Look-ups in named tables: a row name and a column name give one cell, copied from the table.

Bim =
|  | Fisefu | Mip | Dibopok | Rut | Bizi | Lafikas |
|---|---|---|---|---|---|---|
| Lenuzo | 69 | 47 | 137 | 166 | 164 | 51 |
| Pag | 159 | 113 | 137 | 91 | 144 | 142 |
| Ser | 179 | 186 | 92 | 67 | 43 | 204 |
| Dunop | 109 | 100 | 106 | 117 | 197 | 78 |
| Pasid | 48 | 189 | 17 | 148 | 167 | 93 |
| Lanilu | 89 | 136 | 97 | 133 | 56 | 113 |
| Gobirus | 87 | 190 | 72 | 102 | 59 | 147 |
| Zaveb | 158 | 127 | 132 | 82 | 20 | 162 |

Rut of Lenuzo = 166
Bizi of Zaveb = 20
Mip of Ser = 186
Lafikas of Lenuzo = 51
Dibopok of Dunop = 106
Bizi of Ser = 43
Lafikas of Zaveb = 162
Bizi of Pasid = 167
Mip of Pasid = 189
Fisefu of Ser = 179
Rut of Gobirus = 102
Rut of Zaveb = 82
Lafikas of Pasid = 93

Kagi:
	Menal	Nenisiz
Zuno	4.300	4.730
Das	4.493	3.182
Tibegi	9.736	7.735
Gopa	6.739	6.658
Zazav	4.164	4.234
Gab	4.190	4.336
Mafi	4.266	3.570
Diposob	5.560	2.094
Rola	4.367	4.799
Zuf	9.136	0.256

Menal of Zazav = 4.164
Nenisiz of Zazav = 4.234
Nenisiz of Mafi = 3.570
Menal of Gopa = 6.739
Nenisiz of Rola = 4.799
Menal of Zuf = 9.136
Nenisiz of Tibegi = 7.735
Menal of Diposob = 5.560
Which row has the largest Nenisiz? Tibegi

Mikog =
,Moposin,Pebivuv,Rifa,Nuso,Zorup,Gego,Nos,Zigodut
Togivaf,-0.89,0.11,-0.80,0.44,-0.16,-0.14,-0.33,0.71
Mal,-0.10,-0.84,-0.10,-0.77,0.21,0.90,-0.73,-0.77
Lipina,-0.57,-0.15,-0.41,-0.06,-0.14,0.24,-0.34,0.01
Lizuto,-0.37,-0.23,-0.27,-0.18,-0.10,0.18,-0.32,-0.15
Givobaz,-0.95,0.21,-0.63,0.30,-0.29,0.04,-0.17,0.43
Mub,-0.37,-0.23,-0.27,-0.19,-0.10,0.21,-0.32,-0.17
Ves,-0.36,-0.26,-0.29,-0.15,-0.08,0.14,-0.33,-0.10
Tofugak,-0.36,-0.23,-0.30,-0.16,-0.09,0.12,-0.31,-0.10

Zorup of Tofugak = -0.09
Rifa of Ves = -0.29
Nos of Togivaf = -0.33
Nuso of Lipina = -0.06
Pebivuv of Ves = -0.26
Pebivuv of Mal = -0.84
Zorup of Ves = -0.08
Gego of Tofugak = 0.12
Moposin of Mub = -0.37
Zorup of Mub = -0.10
Nos of Lipina = -0.34
Moposin of Lipina = -0.57
Nuso of Lizuto = -0.18
Nos of Mal = -0.73
Gego of Mal = 0.90
Pebivuv of Lizuto = -0.23
Gego of Lizuto = 0.18
Zorup of Mal = 0.21
Zorup of Givobaz = -0.29
Zorup of Togivaf = -0.16

Table Tatetid
|  | Dadagan | Moz |
|---|---|---|
| Nukib | -5.32 | 6.91 |
| Gis | -4.84 | -1.91 |
| Lidomul | -0.57 | 6.23 |

Gis, Moz => -1.91
Gis, Dadagan => -4.84
Lidomul, Dadagan => -0.57
Nukib, Moz => 6.91
Lidomul, Moz => 6.23
Nukib, Dadagan => -5.32
Row with the largest Moz: Nukib

Dazu =
,Luf,Ril,Rer,Dor,Mitobup,Gebamo
Visinu,3413,2291,2331,3995,-2461,1604
Fuda,3332,-4986,4024,2864,-4396,-3198
Gegeb,3072,-5123,4119,2995,-4598,-4151
Zata,2887,-1806,2691,2592,-3969,-630
Mil,-4756,-1647,-3629,-4536,3087,-1437
Zuze,3994,-294,3903,5315,-5122,41
Kuri,-3554,-2144,-3192,-4719,3678,-1416
Gez,-4306,-999,-3568,-4804,3429,260
Vobom,-4150,-83,-3129,-4711,3331,-527
Lepu,-4527,-830,-4416,-5521,3475,-534
Tusap,3555,-5785,4135,3703,-4935,-4235

What is the Dor of Lepu in Dazu? -5521
What is the Gebamo of Fuda in Dazu? -3198
What is the Ril of Gegeb in Dazu? -5123
What is the Gebamo of Visinu in Dazu? 1604
What is the Dor of Gegeb in Dazu? 2995
What is the Mitobup of Visinu in Dazu? -2461
Row with the largest Luf: Zuze

Bagu =
           Buf  Dumavef  Komibo
Zevas    0.401    0.340   0.096
Rarono   0.493    0.476   0.469
Kiza     0.552    0.537   0.563
Lese     0.507    0.386   0.778
Sesamo   0.505    0.506   0.809
Zevutop  0.335    0.263   0.501
Nedaga   0.481    0.247   0.778
Vifu     0.494    0.505   0.501
Sanota   0.369    0.486   0.368
Siselu   0.642    0.622   0.548
Von      0.401    0.607   0.245
Bidozak  0.489    0.391   0.369

What is the Komibo of Siselu in Bagu? 0.548
What is the Buf of Rarono in Bagu? 0.493
What is the Buf of Bidozak in Bagu? 0.489
What is the Dumavef of Sanota in Bagu? 0.486
What is the Komibo of Rarono in Bagu? 0.469
What is the Buf of Kiza in Bagu? 0.552
Which row has the largest Komibo? Sesamo

Table Keduza
         Gogugik  Kodom  Fegil  Mus  Deg  Nogisot  Ramaboz  Fub  Mik  Tikale
Mak          0.5    0.5    0.8  0.4  0.6      0.1      0.5  0.7  0.5     0.1
Dip          0.3    0.6    0.5  0.6  0.4      0.3      0.4  0.5  0.4     0.5
Zumufu       0.5    0.5    0.6  0.5  0.5      0.3      0.4  0.6  0.5     0.3
Bar          0.5    0.6    0.6  0.6  0.5      0.3      0.6  0.7  0.6     0.3
Vabes        0.3    0.6    0.4  0.6  0.4      0.3      0.4  0.5  0.4     0.6
Tupozu       0.5    0.3    0.4  0.3  0.4      0.5      0.4  0.3  0.3     0.4
Fum          0.2    0.6    0.4  0.6  0.3      0.4      0.4  0.4  0.4     0.6
Tez          0.4    0.4    0.4  0.5  0.4      0.4      0.4  0.4  0.4     0.4
Lur          0.1    0.5    0.1  0.4  0.2      0.8      0.2  0.0  0.2     0.9
Kegir        0.3    0.7    0.6  0.6  0.4      0.3      0.4  0.5  0.4     0.5
Zepezos      0.5    0.3    0.4  0.3  0.4      0.5      0.4  0.3  0.3     0.4

What is the Nogisot of Lur in Keduza?
0.8
What is the Kodom of Dip in Keduza?
0.6
What is the Deg of Bar in Keduza?
0.5
What is the Ramaboz of Kegir in Keduza?
0.4
What is the Ramaboz of Lur in Keduza?
0.2
What is the Fub of Lur in Keduza?
0.0
What is the Fub of Fum in Keduza?
0.4
What is the Kodom of Bar in Keduza?
0.6
What is the Mus of Kegir in Keduza?
0.6
Which row has the largest Mik? Bar

Fem.csv
,Pakaza,Denot
Savo,247,87
Vodizif,49,83
Nad,49,83
Soga,28,83
Far,29,83
Suvilim,171,84
Los,243,87

What is the Pakaza of Los in Fem?
243
What is the Denot of Savo in Fem?
87
What is the Denot of Soga in Fem?
83
What is the Pakaza of Vodizif in Fem?
49
What is the Denot of Vodizif in Fem?
83
What is the Pakaza of Savo in Fem?
247
What is the Denot of Suvilim in Fem?
84
What is the Pakaza of Nad in Fem?
49
What is the Denot of Los in Fem?
87
What is the Pakaza of Far in Fem?
29
What is the Pakaza of Suvilim in Fem?
171
What is the Denot of Nad in Fem?
83
What is the Denot of Far in Fem?
83
What is the Pakaza of Soga in Fem?
28

Palafi.tsv
	Rinonu	Bili	Pobuv	Fut	Gat	Lep	Bebal	Didon
Von	50500	7030	19704	31204	17376	29720	20080	24722
Rif	49022	25457	54600	15311	68291	27947	24825	85503
Tututap	46552	39078	40690	31869	44926	49623	34694	41598
Vuferiz	14809	48559	6212	39636	69450	40005	50234	51370
Dez	37021	39495	48208	60542	10184	19823	43912	8034
Dogit	35715	66367	30671	66	42607	33171	37487	61620

What is the Bili of Tututap in Palafi?
39078
What is the Gat of Tututap in Palafi?
44926
What is the Bebal of Von in Palafi?
20080
What is the Bebal of Rif in Palafi?
24825
What is the Lep of Von in Palafi?
29720
What is the Gat of Von in Palafi?
17376
What is the Rinonu of Vuferiz in Palafi?
14809
What is the Lep of Vuferiz in Palafi?
40005
What is the Bili of Rif in Palafi?
25457
What is the Bili of Dez in Palafi?
39495
What is the Lep of Rif in Palafi?
27947
What is the Pobuv of Dez in Palafi?
48208
What is the Gat of Dez in Palafi?
10184
What is the Fut of Tututap in Palafi?
31869
What is the Rinonu of Rif in Palafi?
49022
Row with the largest Gat: Vuferiz

Rim:
        Liguf   Sebu    Tes    Mev  Fizaf  Pizaki  Lofevav  Lepime
Beb     0.586  0.225  0.312  0.119  0.599   0.765    0.544   0.146
Ribiso  0.345  0.543  0.183  0.789  0.240   0.627    0.405   0.371
Dosofu  0.490  0.481  0.669  0.244  0.637   0.324    0.490   0.581
Vafin   0.354  0.509  0.274  0.484  0.434   0.566    0.442   0.403
Nit     0.412  0.453  0.243  0.615  0.325   0.649    0.427   0.316
Fel     0.405  0.422  0.289  0.381  0.456   0.624    0.436   0.314

Vafin, Sebu -> 0.509
Ribiso, Sebu -> 0.543
Beb, Lepime -> 0.146
Ribiso, Lofevav -> 0.405
Dosofu, Mev -> 0.244
Dosofu, Lepime -> 0.581
Fel, Lofevav -> 0.436
Fel, Tes -> 0.289
Nit, Pizaki -> 0.649
Nit, Lofevav -> 0.427
Dosofu, Liguf -> 0.490
Row with the largest Fizaf: Dosofu

Dar =
columns: Motikis, Vopu, Zusip
Vogeme: [28.3, 50.8, 42.5]
Zutoba: [56.3, 87.3, 16.7]
Ruv: [21.0, 91.6, 39.4]

Vopu of Ruv: 91.6
Vopu of Zutoba: 87.3
Motikis of Zutoba: 56.3
Zusip of Vogeme: 42.5
Zusip of Zutoba: 16.7
Vopu of Vogeme: 50.8

Perivu:
	Doz	Dedir	Takud	Zepu	Zamuko	Benev	Zini	Buv
Vum	59	63	49	52	58	51	51	52
Gumoz	57	69	53	70	49	62	66	62
Penaf	54	87	34	67	49	53	59	49
Rigali	70	87	48	64	46	45	60	46
Sitibur	60	41	75	43	61	46	51	55
Geki	55	33	72	54	54	56	60	62
Gutar	60	55	49	66	51	62	64	60
Duno	51	62	40	58	55	53	55	54
Rir	39	51	16	42	70	39	38	38
Taz	64	46	70	41	62	38	49	52
Rimapos	43	71	49	55	58	52	51	51
Gov	60	69	47	63	51	57	59	55
Mipobon	59	59	55	56	58	57	56	56

Taz, Buv: 52
Duno, Zamuko: 55
Rir, Zepu: 42
Sitibur, Dedir: 41
Geki, Doz: 55
Taz, Takud: 70
Taz, Benev: 38
Gov, Zepu: 63
Mipobon, Zepu: 56
Rigali, Zini: 60
Rigali, Benev: 45
Rigali, Doz: 70
Vum, Dedir: 63
Taz, Doz: 64
Rigali, Dedir: 87
Geki, Dedir: 33
Row with the largest Takud: Sitibur

